Each row is where one point has got to under a steady rotation. How many steps took it there?
The counts run from 0 to 442.
7.2  -23.4  -28.4  40.3  -19.2  -15.6  -26.8  36.5  -9.8  -6.6  -6.2  3.6  35.9  -2.3  -3.9  0.2  19.2  38.3  -9.3  -9.0  -29.7  8.9  -6.9  17.7  -4.2  26.7  8.7  -4.1  3.7  -4.2  2.6  -22.3  -27.6  -23.6  54.2  -17.8  -5.2  9.6  -12.5  16.9  -34.4  -36.0  33.4  24.7  0.0  -29.0  25.9  -19.3  6.8  -9.7  -20.9  6.8 -> 305
28.4  -37.4  -16.0  -3.2  19.3  -20.9  2.2  -0.8  30.7  22.6  -24.3  -20.6  16.0  -32.2  1.0  -1.9  52.0  21.7  -34.7  -11.9  -22.6  3.5  -9.3  -18.5  8.6  5.6  -2.6  -6.3  -19.3  7.3  -9.9  -15.9  16.0  -16.0  -16.9  -3.2  -47.6  -32.4  -19.2  37.3  28.6  -18.2  33.7  -9.4  18.3  18.5  -23.0  12.8  0.4  -17.9  17.0  18.6 -> 354
-21.4  -9.1  -3.9  -16.9  -4.1  5.0  -1.2  27.9  -17.7  -2.4  32.8  20.8  -11.3  6.8  12.1  -24.1  7.4  -8.5  58.4  -9.0  -30.4  -24.2  34.9  -4.2  -2.1  9.6  9.9  17.0  -12.8  -8.7  -5.1  -8.2  -1.1  29.2  46.2  9.2  3.7  18.5  2.4  -6.0  -11.4  29.5  -6.4  26.6  3.5  -24.6  68.2  -6.9  38.7  -2.1  -3.0  -37.5 -> 210
4.2  -0.9  3.1  18.0  -9.6  -22.6  -7.5  -14.0  25.8  1.0  -25.4  -9.6  8.4  -13.9  -18.2  34.6  -6.5  36.9  -20.0  -6.2  -0.7  1.0  -13.1  37.9  -6.9  39.8  28.7  -7.1  40.6  0.9  11.3  18.1  23.0  2.0  33.8  -28.4  10.4  19.5  16.5  -21.3  -13.4  -50.7  14.8  6.5  -5.7  -11.9  -23.6  -24.8  -15.3  23.0  -44.1  35.3 -> 303
9.3  9.1  -1.4  -34.4  8.0  -1.2  13.7  8.2  -20.9  -1.8  5.3  1.4  11.5  -4.3  -14.3  -50.8  20.6  -13.0  -10.0  -2.1  7.0  0.2  -2.1  -32.8  -32.1  -31.8  -1.8  -3.1  -8.6  2.5  -19.5  -4.9  0.4  -19.0  -40.6  -14.4  -39.2  15.8  -9.9  31.1  5.1  -15.9  17.4  10.0  15.1  -12.8  -22.4  24.2  -5.8  -74.4  26.0  7.0 -> 338
0.3  -18.5  -1.8  43.1  29.0  -5.6  12.7  -17.5  -11.0  8.5  -8.7  -34.9  -1.7  -28.2  -26.1  19.6  -1.1  23.2  -54.4  -15.5  2.9  8.0  -7.8  28.0  6.0  41.4  1.2  -11.7  -3.5  29.5  -1.8  -7.5  9.0  -36.8  4.7  -16.7  25.5  -24.4  -8.2  5.9  33.2  11.0  2.4  -10.0  7.1  47.9  -45.0  9.9  -21.0  22.5  -1.4  16.9 -> 360
-15.0  9.9  13.6  -23.9  46.0  -12.1  -40.1  -9.1  -20.7  1.2  4.3  -0.5  -17.0  -6.7  6.0  17.9  -38.9  18.4  -3.7  -16.0  7.7  20.0  7.4  28.3  5.2  26.5  -31.6  -11.2  22.6  -13.0  -32.8  -1.3  24.4  12.3  31.6  5.1  41.8  -15.5  7.4  -42.5  5.3  36.8  -6.2  9.4  -32.3  26.5  17.5  11.7  7.8  46.1  -12.2  -0.9 -> 377
12.4  -49.0  25.7  -5.7  26.6  -28.2  -9.8  -11.6  -25.9  36.0  -18.9  1.9  11.9  -38.8  8.7  8.8  25.5  -5.1  -12.2  -16.8  -23.3  7.7  5.0  32.5  40.3  19.4  7.1  -39.9  -12.8  1.1  -31.0  -0.7  36.7  7.1  31.9  10.6  10.5  -37.3  -17.0  -3.8  4.2  -13.8  -23.1  -0.4  -16.1  24.4  15.7  2.5  -22.6  -1.1  1.2  -14.6 -> 78
7.6  -25.4  -20.2  53.5  26.1  -1.8  0.0  8.2  -8.4  -5.9  -8.9  -42.9  30.1  -27.8  -18.9  4.3  17.2  22.6  -46.7  -16.4  -11.2  9.1  -4.6  15.0  -2.0  24.7  -1.0  3.1  -7.0  12.5  1.4  -32.3  -19.5  -49.0  2.6  -0.5  5.9  -46.5  -23.5  44.0  15.4  15.7  19.5  5.0  12.8  32.6  -19.7  16.0  -25.5  -19.9  20.5  6.6 -> 359
20.2  -17.2  -17.3  -20.8  -7.1  10.3  18.9  22.2  4.0  -40.7  17.1  10.8  40.7  12.7  8.7  -17.8  2.8  6.7  36.7  1.9  -18.6  -12.0  -19.8  -31.1  -38.0  -20.9  -36.9  7.9  -11.6  -20.4  -27.6  -30.4  11.5  -2.3  8.2  -0.8  11.7  -3.0  3.6  -1.3  15.9  26.8  32.9  8.9  -8.4  16.1  26.7  17.1  30.5  7.1  35.1  22.5 -> 436
13.7  -44.0  2.8  20.9  31.4  -27.3  -23.6  10.4  -23.6  33.0  3.1  -9.6  16.7  -32.3  -2.7  0.0  55.2  16.5  -24.4  -29.9  -11.5  5.5  14.1  6.0  34.8  -0.5  10.4  -20.3  -21.7  4.5  -19.2  -30.0  -7.0  -28.3  27.7  24.3  -17.6  -27.5  -41.8  23.5  -7.1  1.2  -17.0  -2.8  -25.9  11.4  18.3  4.6  -12.4  -7.5  -9.7  -17.3 -> 79
-18.8  -41.8  -14.2  8.0  40.7  -20.5  -30.0  2.7  -13.2  29.5  -12.2  -0.6  5.7  -37.0  25.0  1.5  42.6  21.8  1.6  -18.9  -25.8  19.1  20.7  25.1  11.4  22.1  9.9  -1.5  3.7  17.8  -18.6  -24.7  -3.1  -13.5  44.3  5.2  -21.3  -36.4  9.0  24.0  8.3  25.8  27.3  21.9  0.7  5.7  17.2  30.1  3.7  3.7  -5.8  -31.9 -> 87
12.1  -11.2  19.0  -13.8  9.8  6.2  19.0  39.5  -32.5  1.1  1.1  8.8  14.4  -13.8  -31.6  -36.3  30.3  -11.9  -20.5  -1.4  -4.7  -6.4  0.0  -31.6  -7.6  -9.8  -4.0  -20.8  -28.6  -1.8  -3.7  -9.0  -8.9  -1.3  -39.9  0.7  -8.0  -8.2  -33.7  53.8  17.9  -2.1  2.5  -2.8  15.4  -13.3  1.3  21.1  -3.1  -66.4  24.5  -7.2 -> 342
36.1  -28.4  -8.9  50.0  -21.4  7.3  7.0  33.7  16.4  -0.5  12.9  -23.9  20.7  -4.7  10.7  22.4  30.8  25.2  6.0  -6.8  12.8  1.9  -19.7  -20.8  -11.0  -25.2  0.9  17.5  -16.0  8.3  -4.1  -22.3  -17.6  -56.2  5.5  6.1  -17.6  -10.4  -25.1  10.5  38.2  -21.6  -10.1  -29.4  0.8  12.5  -21.8  -5.5  29.1  -11.0  2.6  33.7 -> 248
16.3  14.9  -20.6  39.3  10.1  -8.6  -11.5  -26.0  19.9  2.8  4.5  -54.7  -23.9  -3.6  16.8  27.9  5.0  11.9  -20.4  -15.2  8.3  4.6  18.6  30.2  33.7  2.9  -3.7  43.9  13.4  1.8  3.4  31.5  1.6  -2.7  12.9  28.5  3.2  -32.9  -23.4  -24.9  2.5  0.3  -37.3  -13.2  -4.0  -1.2  -16.4  -18.7  -10.4  -23.4  -18.6  34.6 -> 187
14.2  6.8  14.4  -43.3  -16.7  -12.0  -14.8  26.8  -5.9  4.9  27.3  16.4  8.1  4.9  5.5  -7.9  -3.9  9.4  35.4  -30.9  20.8  2.5  -6.7  -9.5  -32.2  6.2  -19.3  -26.1  15.6  -8.7  -28.3  9.5  46.4  4.8  23.5  -34.4  -22.4  45.8  16.7  -56.2  -6.4  -19.2  4.9  9.0  -27.8  -7.3  11.1  -15.0  23.2  25.6  -2.7  4.2 -> 320
15.4  -19.7  -2.8  -23.7  11.9  -29.5  -10.2  0.4  40.2  31.0  -34.6  11.4  -27.5  -11.2  10.1  7.7  30.0  2.9  -24.4  -5.8  -31.9  -8.8  8.2  30.2  39.2  -1.5  38.9  -4.4  15.3  -19.0  -3.4  26.2  6.1  40.3  19.3  -12.5  -29.5  -3.4  -4.9  22.5  13.7  -31.1  9.7  -3.1  13.0  -17.3  26.0  -5.4  -22.0  -33.3  -25.8  -6.1 -> 292
-23.2  8.9  -21.1  -4.3  17.7  6.7  -15.1  1.8  -25.5  -10.9  1.5  11.8  15.6  -5.3  -7.1  -9.3  7.4  22.5  25.9  -16.3  62.5  14.1  -1.5  -1.9  -7.6  -34.6  -27.9  38.9  24.5  24.8  -45.3  -25.8  -14.1  -7.0  21.5  2.9  -1.6  -5.8  7.4  -1.3  13.4  36.7  -37.9  -20.2  1.0  -4.9  15.0  56.7  -14.1  -0.3  0.6  1.7 -> 269
16.5  12.6  2.6  -8.5  16.2  21.2  -1.9  42.8  -26.0  -32.6  -4.0  2.9  12.0  -3.1  -21.8  -14.6  19.1  22.2  -18.6  -0.3  18.9  31.0  -32.0  -4.1  -16.0  -31.8  -23.3  -9.4  -10.4  -24.3  -26.1  -15.9  -23.0  -35.9  -25.6  3.9  -1.8  -6.8  -17.1  35.1  23.7  -22.2  -3.4  -15.7  0.0  -18.6  -5.0  34.8  -5.2  -53.5  21.8  29.7 -> 59
9.8  -37.6  -12.5  -9.5  -24.7  -11.1  -0.6  30.7  25.8  34.4  6.8  2.8  1.4  -9.2  13.5  3.2  49.0  19.0  29.7  -11.7  -14.0  -12.2  10.8  4.4  -9.7  15.4  16.0  -6.4  8.4  11.5  0.5  1.9  33.7  6.7  31.7  -34.4  -46.3  24.0  13.8  -10.5  -3.8  -34.4  37.1  -0.7  20.8  -2.5  11.1  -13.0  29.2  15.5  -10.2  -19.7 -> 29
-1.1  -2.2  -21.2  7.5  0.6  40.5  18.1  30.2  -12.2  -41.8  27.3  -21.2  25.6  13.6  8.5  -20.6  -17.5  18.2  28.0  4.2  9.1  2.5  -13.1  -22.9  -41.7  -15.8  -38.1  20.9  -12.8  -11.5  -16.2  -28.5  -9.8  -39.3  -6.3  -1.5  14.8  -4.5  8.6  1.1  29.5  38.0  31.7  11.9  13.9  6.9  9.5  13.9  31.6  -21.0  42.3  9.2 -> 437
-16.0  -12.0  14.7  0.4  -2.4  10.5  -24.7  2.5  -10.8  14.2  -29.6  37.4  -26.7  -11.3  44.5  2.9  -14.3  22.2  28.4  24.2  -45.0  6.9  9.7  26.6  25.9  26.5  19.5  -9.7  2.3  -21.7  6.0  12.4  2.4  39.7  7.1  -2.8  4.9  -0.6  -16.9  0.6  10.9  -61.7  -3.0  11.3  11.7  -35.3  11.5  14.0  -2.8  -27.1  -25.2  8.9 -> 8
-9.8  -18.1  20.7  8.1  -26.1  4.5  11.7  40.3  0.5  5.1  3.0  14.3  29.1  -13.1  -27.3  25.2  12.2  29.6  21.9  -8.7  18.1  -11.3  -2.4  1.9  -26.8  32.8  -2.4  -10.5  28.7  23.1  -1.1  -16.4  47.6  6.6  30.1  -50.8  7.9  31.8  13.1  -31.3  -20.0  -12.1  16.5  -7.6  6.9  -8.8  -0.1  -9.5  7.1  49.7  -17.5  -3.6 -> 32
11.1  41.5  -7.7  -10.9  14.0  -16.1  -14.2  22.2  16.5  -23.6  5.0  5.1  -29.3  7.6  -1.7  -16.8  17.8  16.7  -33.3  4.7  -41.9  7.9  12.3  -25.1  -5.4  10.4  -5.4  6.4  -3.3  -47.7  2.2  13.2  -34.9  0.1  -10.8  4.2  -23.2  18.7  -28.6  26.0  11.7  -29.8  43.4  20.4  3.6  -49.7  30.1  -19.9  28.7  -35.9  -9.0  35.2 -> 116
-2.3  -19.1  -12.5  34.9  18.6  -19.4  -11.4  -2.2  6.4  9.5  18.2  -11.2  -9.1  -7.1  51.6  12.6  26.3  14.6  11.1  -8.8  -44.1  -6.4  21.6  5.6  23.4  12.6  16.1  16.8  -20.9  -8.2  5.5  -11.1  -16.4  -10.2  60.6  45.0  -8.1  -26.4  -29.7  -14.4  -7.6  -7.3  -4.7  6.4  -23.8  -2.0  39.1  -11.6  41.7  8.6  -28.2  8.4 -> 194
15.1  -18.2  -1.0  2.4  20.2  -7.6  3.8  -7.4  -21.9  -18.0  -25.5  -15.1  25.4  -21.4  1.0  -12.7  31.1  -4.0  -38.9  -4.6  0.1  23.3  -27.9  6.4  0.3  -27.3  1.7  3.2  -22.1  -3.5  -13.9  -15.4  -21.1  -47.5  2.3  4.6  -5.5  -16.8  -10.6  28.7  1.5  -35.6  -14.1  15.7  -8.2  2.3  -26.1  24.5  -32.1  -63.1  17.4  27.8 -> 67
-10.9  -9.1  -0.5  -13.4  35.3  -4.6  -6.5  -5.8  -21.9  -7.8  -31.0  55.2  1.7  -7.8  18.3  -16.9  -1.1  9.0  12.1  12.0  -26.5  7.4  5.0  11.2  20.1  -20.7  21.1  8.2  -3.7  -10.9  -21.4  -19.7  -31.1  20.4  -4.0  6.6  -11.4  -9.3  -10.3  55.6  31.9  -0.4  14.7  1.9  23.2  -24.8  27.5  54.5  -11.8  -41.4  -8.2  -27.1 -> 280
29.7  -36.0  -27.1  -2.1  29.3  -23.8  -18.8  -7.3  6.8  36.8  17.3  -8.5  -7.6  -4.6  18.7  -7.9  -4.2  -0.1  -14.9  -36.8  -23.6  4.8  -2.1  31.1  15.5  12.4  -21.0  -17.5  -10.7  -7.1  -29.8  3.8  12.0  2.1  38.2  -0.5  -13.6  -34.2  10.9  -5.4  31.2  24.7  39.2  15.8  -6.1  45.4  13.0  -2.9  -0.8  17.2  11.0  -26.4 -> 370
11.4  -14.0  -25.1  36.6  -6.8  -4.0  -25.2  -2.3  8.2  -8.9  8.5  -30.4  26.7  -8.1  31.9  5.0  20.3  32.2  3.3  -4.0  -21.9  0.3  4.7  14.4  31.3  -5.1  -3.4  30.2  -1.1  -18.7  -8.9  -22.2  -13.2  12.2  48.9  33.1  -8.1  -55.7  -29.8  -1.9  -30.0  -10.0  -10.1  5.3  -13.6  -22.0  18.5  -17.9  -2.2  -31.7  2.5  21.2 -> 190
-15.1  45.4  -4.8  -15.0  32.1  -8.8  -11.5  23.3  -12.2  -24.6  9.7  -4.0  -39.2  12.8  -47.5  -9.3  -19.2  5.3  -31.5  -19.6  19.1  2.4  24.8  13.8  -2.3  31.2  -12.8  7.8  25.2  -14.3  1.3  14.4  -16.7  22.0  9.9  -11.3  31.7  23.3  0.9  -1.5  3.6  40.7  6.7  8.5  -3.5  -29.7  38.9  -4.0  4.3  6.2  -30.6  -6.1 -> 105
-16.2  26.8  7.1  -28.2  43.1  2.7  -10.8  -14.5  -31.3  -3.1  -10.1  35.4  -22.3  -1.7  5.3  8.8  -22.4  30.3  16.0  -0.3  36.7  6.5  1.7  -8.5  18.4  -0.5  -2.0  24.5  25.5  16.0  -26.8  -16.4  -6.3  21.7  -13.0  1.3  -4.3  22.3  -16.6  1.9  49.8  12.6  -33.3  -38.1  -1.6  -0.4  -3.7  51.6  0.0  39.8  -33.8  12.1 -> 274
-14.1  -2.6  -2.4  -52.7  -4.0  -15.2  10.3  12.5  17.7  -4.7  17.2  12.8  -13.9  9.3  19.8  -24.2  20.4  -7.1  47.4  4.7  -15.3  -15.7  22.7  -14.8  -13.8  -18.5  17.4  20.2  8.2  -1.6  -0.9  17.5  19.0  33.8  33.2  1.4  -27.9  35.6  27.7  -20.1  -6.0  -7.3  10.9  12.1  9.1  -29.1  45.7  -6.2  38.2  4.3  -3.8  -16.7 -> 214
29.1  -40.7  20.6  14.9  31.0  -31.9  18.2  -30.0  4.6  7.1  -17.8  -6.6  8.5  -20.4  -11.0  13.9  -4.7  -0.4  -34.1  -23.6  -35.4  -1.7  -13.2  14.7  12.3  39.4  4.6  -16.1  -9.6  5.6  -16.7  -0.2  37.5  1.0  16.7  -18.3  22.9  -17.0  -11.3  8.3  26.7  6.6  11.4  1.1  -15.7  59.2  -26.7  -6.6  -13.8  45.0  -4.5  15.5 -> 361
10.0  -29.1  -0.8  2.9  -31.5  -37.5  11.4  11.1  7.1  24.9  3.4  11.5  22.5  -13.2  5.8  -8.4  47.6  -3.6  7.0  -12.1  -32.4  -21.5  9.5  0.2  2.2  1.8  38.3  -1.9  -10.5  6.1  8.1  7.3  14.6  9.5  34.8  -18.1  -39.3  30.5  -12.8  8.4  -32.4  -39.6  7.8  17.1  2.0  -24.5  20.7  -36.1  3.1  -21.7  -19.9  -14.7 -> 21
-11.0  -3.0  -5.5  38.0  -4.6  12.4  10.4  11.5  -4.2  -3.7  -10.1  -35.6  0.3  -14.1  -6.4  -14.4  29.5  6.7  -5.1  15.3  -53.0  -18.0  38.2  9.0  -12.9  41.7  23.1  10.2  -14.8  -0.6  50.4  -8.3  2.8  -20.7  6.1  -6.2  -10.6  -17.6  -4.0  22.5  -13.6  -16.3  35.1  30.8  25.5  -21.2  -5.0  -17.7  22.7  -44.8  1.4  4.3 -> 412
-2.2  -6.3  -13.5  12.4  -7.7  30.2  25.5  53.9  3.5  -22.7  31.2  -50.6  9.1  -4.9  -24.1  -2.2  15.7  2.2  10.0  -8.7  22.8  -3.3  5.6  4.9  -36.6  9.6  -17.3  6.2  -5.4  2.5  2.8  -10.4  8.4  -41.6  35.2  -8.1  32.3  -6.5  20.0  -25.8  6.0  39.6  9.6  13.0  9.9  4.7  19.3  -10.7  43.7  3.6  30.7  4.3 -> 429
-9.9  -38.0  2.0  5.9  22.0  -17.8  -33.4  -10.9  -16.2  28.5  -11.2  12.5  23.3  -26.0  14.7  9.0  8.8  40.3  19.1  -22.8  -18.2  13.1  7.2  22.7  18.0  54.7  -7.2  -11.4  24.0  14.8  -25.5  -31.3  36.8  20.4  28.2  -4.6  0.5  -42.5  0.8  1.0  -1.6  14.4  36.5  6.2  -3.0  17.4  10.6  29.7  -22.6  31.2  -3.7  -24.6 -> 86
